One vector is turned by the same rotation once a step. Each row is the vector after some number of steps, and that number follows the row.
The counts run from 0 to 496.
-2.10	1.59	-0.59	-0.79	0.81	0.64	2.01	-3.69	-1.80	0.65	2.97	-1.22	3.67	-0.62	0.15	0.75	-2.75	2.21	1.77	-0.58	-4.20	-0.79	-0.45	-0.79	-1.59	3.46	1.29	-4.50	2.16	0.01	-1.05	-2.36	4.62	-1.45	-1.21	-0.40	-2.03	-0.37	3.84	-2.80	-2.29	-0.44	-3.79	-0.84	1.05	-1.77	-1.26	0.60	-1.23
239
0.83	-1.17	0.30	0.44	0.78	0.24	-0.56	1.66	1.63	-1.23	-3.72	0.24	-5.27	0.80	4.54	-1.86	-0.82	-0.17	0.98	-2.45	-0.76	2.14	-2.08	1.68	3.05	1.20	2.10	-2.12	-1.34	-0.26	0.99	-2.81	1.80	1.08	-2.56	1.16	2.94	-2.11	-1.02	0.47	1.07	5.95	2.45	2.76	-1.26	-2.07	-2.62	0.11	0.85
61
-0.12	0.38	-0.49	0.61	-3.13	-4.39	5.47	0.44	3.09	-2.67	-3.78	-0.06	-4.95	0.23	2.00	0.45	2.85	0.76	3.06	2.24	-1.40	2.11	-2.08	1.63	0.46	0.12	-1.88	-1.09	-0.05	-1.77	-0.57	0.95	1.68	-1.66	0.30	-1.29	-0.76	-1.69	3.47	-1.42	1.18	3.91	2.73	-2.11	1.20	0.47	-2.01	-0.58	-0.30
267
-1.28	-1.18	0.21	-0.79	-0.77	0.30	-3.40	-2.26	-3.23	4.65	-1.09	-2.21	1.24	-0.44	-0.81	-1.68	-2.22	1.02	-5.08	-1.48	3.16	-0.85	2.88	-1.74	3.12	-0.19	1.24	0.91	3.29	1.21	0.39	-3.49	-1.57	1.03	-0.22	0.02	2.18	-1.23	-4.29	-0.40	0.90	-0.91	0.71	4.81	-2.60	-0.81	-0.91	1.58	-3.22
409
-2.24	1.28	3.97	1.22	2.78	-1.60	-1.56	-1.01	0.02	1.07	0.96	-1.86	3.03	-0.59	1.32	-0.96	3.29	1.39	-3.44	0.48	-4.75	1.80	-2.85	1.76	-0.95	-0.29	1.58	0.98	1.62	-1.27	-0.19	-0.24	1.29	-3.27	3.87	-1.03	-1.36	0.37	-4.09	2.94	-1.72	-3.10	-2.08	0.00	0.71	0.25	1.45	-2.90	1.90
233
-1.71	-3.04	0.57	-1.30	3.58	3.66	-0.86	-1.05	-0.13	-0.18	0.14	-1.33	-2.50	-0.37	0.62	1.00	-1.67	-0.51	4.14	-3.73	2.63	-0.68	-0.64	-1.57	1.34	-2.12	0.71	0.43	5.04	1.72	1.83	-1.14	-1.63	4.46	-0.94	2.03	-0.31	1.63	-0.92	2.55	0.60	-0.93	1.28	2.55	-2.41	-1.66	0.06	-2.92	2.95
200
-1.53	0.08	-0.31	-3.73	-2.69	-2.88	-1.91	-4.75	0.77	2.24	-2.00	-2.01	-0.99	-1.09	3.23	-0.94	1.26	0.20	1.57	-1.33	2.71	-0.64	0.83	-1.76	-0.17	-1.52	-0.78	3.72	-2.73	0.25	0.99	0.96	-1.42	-0.07	-1.30	-1.33	-1.17	2.38	-2.73	4.14	-2.83	-2.30	0.77	-0.28	-0.09	-2.31	5.34	-1.99	1.73
94
1.86	0.74	-1.05	0.30	0.36	-0.12	0.99	1.37	3.33	-0.84	-2.29	-0.19	2.14	-1.12	-4.33	0.63	2.60	1.86	-1.70	1.45	0.69	-0.91	-1.22	0.15	-3.71	-0.51	-2.36	5.58	0.87	-1.39	-0.41	1.85	-2.73	-3.87	2.45	-4.18	-1.21	3.53	-0.84	-1.93	-0.24	-1.36	0.74	-3.90	-0.69	2.35	-0.71	-1.36	1.58
74
-0.96	-0.74	-1.22	-0.05	2.16	4.53	-1.77	-0.06	-1.15	-0.15	-2.48	0.41	0.63	-1.63	-2.56	0.23	-6.10	1.35	-1.01	-3.49	2.23	-2.39	-1.04	-1.75	0.05	0.01	0.85	5.26	1.07	0.16	2.50	-2.39	-3.45	0.31	-0.92	-0.30	3.36	-0.41	-3.73	-0.51	-0.96	1.61	1.66	1.78	-3.47	-0.10	-1.15	0.56	1.24
67
2.97	2.09	1.28	0.46	-1.69	-2.37	1.79	-0.23	1.47	0.68	-3.00	1.95	1.93	0.02	-0.44	-1.08	1.80	3.80	-5.65	-0.49	-5.15	4.57	-1.41	1.12	-0.98	0.79	-5.53	1.25	1.11	0.72	-2.28	-0.08	1.36	-2.88	1.18	-2.02	-0.25	0.18	0.45	-0.97	0.95	0.75	-0.69	-1.68	-0.19	1.33	1.04	-1.63	-1.14
289
-1.81	-0.59	-1.35	-2.36	0.83	0.46	-3.63	-1.79	-2.53	2.38	-0.26	-1.89	1.76	0.75	-3.71	0.53	-0.58	-1.22	-1.99	-0.82	4.79	-3.76	2.25	-3.37	1.15	-1.34	0.24	2.93	4.51	1.67	-0.01	-0.35	-4.15	1.15	-0.36	-0.75	-0.26	0.40	-3.45	0.03	-0.21	-3.59	0.45	2.68	-2.12	0.10	0.64	-0.81	-0.87
279
0.84	0.06	-0.13	0.91	-2.19	-2.61	1.67	-0.76	-1.10	2.72	-2.07	-1.13	0.37	0.62	-0.98	-2.88	0.52	1.73	-6.04	1.62	-1.79	2.29	1.54	0.15	2.75	2.03	-0.60	-1.97	1.91	0.34	-2.32	-3.93	2.31	-2.25	-0.59	-1.50	1.71	-2.90	-0.34	-3.13	1.12	2.64	0.35	2.04	0.18	0.73	-3.34	2.59	-4.83
349
-1.25	-0.08	3.28	0.85	4.09	0.94	-4.26	-1.58	1.50	1.66	-1.27	-2.64	1.60	-1.70	3.21	-1.35	0.72	2.39	-1.37	-1.41	-2.25	-0.35	-2.61	1.78	-0.76	-0.87	3.29	3.17	-2.88	-1.79	1.45	-1.18	0.01	-1.62	2.04	-1.35	0.74	2.25	-5.22	2.59	-3.76	-2.35	-0.04	0.08	-0.53	-1.63	1.05	-1.77	4.39
309
-0.31	-1.79	-1.67	-0.26	3.28	4.94	-3.41	-0.26	-0.80	1.40	-0.89	-1.59	2.04	-0.52	-2.74	-0.23	-4.61	1.21	-2.77	-2.60	2.42	-2.53	-0.05	-1.86	-0.20	-0.19	2.44	2.91	1.73	-0.10	1.48	-3.31	-2.68	0.87	-1.14	-0.92	2.80	0.73	-4.37	-1.33	-0.50	-0.12	0.86	3.23	-3.18	-0.38	-2.55	0.73	1.05
66
-3.31	0.48	-1.71	-1.40	-2.98	-4.90	-3.06	-1.68	-2.97	0.86	-3.64	-1.97	-2.10	-0.37	1.03	-1.77	1.52	-2.85	-0.14	3.76	4.10	-3.75	0.56	-0.83	3.45	0.31	3.18	1.38	-2.89	0.41	0.92	-0.19	-1.63	-1.40	-1.28	-1.19	-0.67	-2.33	-2.34	0.08	-1.50	0.94	-0.19	-0.33	0.20	-0.43	1.14	0.84	-2.89
35
-1.38	-1.47	-1.65	0.08	-0.96	-0.33	-0.34	-0.21	-2.87	2.37	-1.17	-1.54	-0.75	0.85	-2.87	-1.35	-0.58	-0.03	-4.22	0.27	2.79	-1.01	2.81	-2.04	4.72	0.85	0.62	-1.46	5.06	1.48	-0.91	-3.29	-0.52	0.22	-0.91	0.01	1.42	-3.64	-0.22	-3.16	2.73	1.77	0.77	3.71	-0.85	0.65	-3.16	1.95	-5.14
219
-0.73	2.80	0.24	-0.07	-3.32	-4.10	4.26	-0.88	1.01	-1.48	-3.42	1.09	1.17	-0.98	-1.60	0.69	1.28	2.67	-1.32	1.81	-2.45	0.32	-1.37	-0.61	-2.39	1.51	-4.31	5.21	-0.39	-0.68	-0.09	1.71	-0.94	-4.48	1.22	-2.91	-1.37	-1.20	1.34	-0.93	-1.20	0.61	0.56	-3.19	0.32	1.48	1.65	-0.49	-1.14
342
-1.96	-0.73	2.01	0.87	-1.46	-1.28	-1.98	-1.74	-0.54	2.17	-3.90	-2.72	-1.72	-0.42	2.01	-2.42	-0.22	0.81	-3.30	-0.53	2.06	1.34	0.57	-0.22	3.01	-0.79	1.66	3.58	-0.81	-0.40	1.25	-1.98	-1.51	-0.46	1.47	-0.28	3.16	-2.14	-5.05	2.40	0.24	0.68	4.14	4.19	-1.34	-0.10	-0.52	1.18	-0.26
463
2.27	0.98	0.40	-3.30	-0.67	-1.57	-0.58	-2.39	1.95	1.75	-1.88	1.43	1.11	0.00	3.04	-0.57	0.70	2.12	-1.88	-3.45	-2.16	2.75	-1.47	-0.03	-2.65	-0.35	-4.47	2.57	-1.53	1.10	-0.31	0.40	0.18	-1.44	-1.72	-0.67	-0.30	2.77	-0.98	4.02	-2.19	-1.81	-0.83	-1.55	-0.95	-2.50	6.02	-3.00	3.32
230
-1.97	0.60	-1.69	0.35	-2.50	-4.84	-3.26	0.20	-1.97	0.59	-5.21	-0.21	-3.14	0.89	0.80	-2.01	2.55	-4.01	-2.27	2.05	3.78	-2.25	-1.33	-0.73	3.52	-0.60	1.70	2.20	-1.07	1.44	0.42	0.15	-1.73	-1.76	-1.27	0.00	0.00	-2.51	-3.69	-0.19	-0.38	2.03	0.44	0.87	-0.04	-0.07	1.47	-0.75	-1.11
36
1.10	-2.81	-0.10	1.17	2.32	-0.27	-0.54	1.78	2.82	1.00	1.15	-4.40	-1.59	0.63	0.34	-2.33	3.14	0.45	-1.24	2.21	0.51	1.10	-0.18	1.78	2.67	1.00	3.56	-3.87	1.72	-1.91	-1.89	-2.60	3.37	-0.83	0.87	-1.36	0.30	1.45	-1.11	-3.69	1.00	-0.27	1.73	1.91	0.25	-0.32	-6.75	1.71	-1.58
4
0.81	-0.50	0.89	0.85	-1.39	-3.59	-0.63	-0.23	0.34	2.68	-0.12	-2.67	0.63	1.22	-0.77	-2.61	3.59	1.36	-5.52	2.31	-1.84	2.45	1.59	0.00	2.77	1.22	-0.40	-2.86	2.34	-0.64	-3.20	-2.40	2.77	-1.60	0.91	-2.12	0.21	-1.60	-0.10	-2.95	1.41	-0.27	0.65	1.54	0.91	0.72	-3.65	1.60	-4.85
348
2.02	0.94	-1.04	-0.99	-1.49	-1.22	0.12	-0.26	1.05	0.64	-3.56	1.17	1.23	-0.05	-3.54	0.23	1.53	1.09	-3.38	0.20	1.44	-0.11	-0.26	-1.11	-2.00	-1.71	-5.01	6.76	1.19	0.27	0.35	1.98	-4.35	-2.64	1.38	-2.44	-0.35	1.69	-2.01	0.01	0.26	-1.80	1.62	-1.25	-0.56	1.23	2.25	-2.09	1.28
151
-0.24	2.30	-1.16	-1.49	-0.44	-1.51	-2.45	0.04	-0.77	1.31	-1.51	1.48	4.30	-0.19	-4.01	-0.65	1.61	0.56	-4.27	0.84	0.84	-2.26	-0.96	-1.87	-2.73	-0.25	-2.80	4.93	1.75	1.16	-0.59	1.04	-2.86	-3.83	0.26	-2.97	-1.58	2.15	-2.14	-0.72	-1.62	-2.86	-2.93	-2.64	-0.74	0.94	3.27	-2.43	-0.07
417
-1.42	-1.80	0.97	0.68	1.26	2.89	-0.16	0.21	-0.04	-0.86	-2.89	-0.42	-3.78	-0.37	1.31	-0.04	-3.92	0.77	1.23	-4.51	0.78	0.52	-1.76	-0.12	2.28	-1.61	1.75	2.21	2.65	-0.02	2.77	-2.72	-1.13	2.35	-0.66	1.90	3.07	-1.85	-3.63	2.38	1.66	3.25	4.03	3.81	-2.49	-0.45	-0.40	-0.20	2.45
198
0.46	-0.34	-2.40	-2.18	-2.37	-3.64	3.10	-2.27	2.56	0.00	1.21	-1.76	-1.60	0.58	-0.38	1.08	4.24	0.83	2.85	4.32	1.32	0.18	1.22	-0.36	-0.81	0.29	-3.13	-2.32	2.08	-0.35	-3.49	1.39	1.39	-1.25	-0.64	-2.62	-3.56	2.39	4.53	-3.04	0.28	-1.63	-0.08	-3.47	1.01	-0.35	-1.00	-0.09	-1.93
399
-0.17	-1.00	0.37	-0.46	5.79	4.39	-1.20	1.36	0.26	-1.05	0.78	1.26	-0.11	0.50	0.16	1.26	-2.25	0.57	2.34	-4.65	-1.10	0.35	-3.01	0.24	-1.34	-0.97	-0.38	0.81	5.47	1.60	1.35	-1.44	-0.91	2.17	-0.74	1.91	-0.82	1.63	-0.78	2.52	0.25	-0.49	-0.95	1.31	-1.80	-0.72	1.68	-4.00	4.88
123
-0.72	0.58	-0.14	-0.08	-0.63	0.00	2.48	-1.02	-0.79	-0.50	-0.86	0.58	-0.50	-0.09	1.80	-0.90	-2.79	2.40	1.54	-2.67	-4.51	2.08	-0.93	-0.15	0.46	3.19	0.36	-4.76	1.21	0.49	-0.46	-4.36	5.54	0.33	-2.98	1.53	0.58	-2.46	2.68	-2.26	0.04	3.47	-2.05	0.42	-0.13	-2.68	-1.29	1.24	-1.23
428
-1.05	-1.06	0.96	-3.12	1.91	1.48	-0.45	-2.13	-1.39	2.19	1.79	-1.59	-0.65	0.77	0.06	0.79	-0.28	0.69	1.08	-4.64	0.79	1.68	2.00	-1.66	0.28	-2.28	-3.19	0.26	6.55	2.24	0.49	-0.73	-1.57	3.13	-0.09	1.59	-0.85	1.71	-1.17	3.24	0.85	-2.65	0.99	3.08	-2.47	-1.35	3.24	-3.23	2.04
467
2.93	-3.41	-1.41	-1.37	0.97	-0.37	-1.91	-0.21	3.20	2.43	-0.20	-3.10	-4.76	0.90	3.73	-2.80	3.73	-0.15	2.06	0.82	3.55	1.42	0.42	1.06	1.98	-0.04	1.41	-4.24	-1.57	-0.94	-1.34	-2.25	2.68	1.37	-2.93	-1.83	0.23	3.18	0.32	-1.43	0.21	0.18	2.27	1.60	-0.58	-2.27	-3.37	0.14	-0.06
193
0.28	-0.05	-1.31	1.27	2.21	2.45	5.02	1.26	1.21	-3.71	1.05	1.05	0.22	0.76	-4.67	1.98	-1.40	1.71	1.97	-0.67	-2.08	0.90	-1.42	-0.73	-2.20	0.95	-3.15	-0.76	6.87	0.44	-0.82	-0.01	0.44	-0.23	0.84	-0.20	-1.73	-0.01	4.68	-3.13	2.48	0.45	0.37	-1.70	-0.53	1.92	-3.33	-0.56	-0.25
450
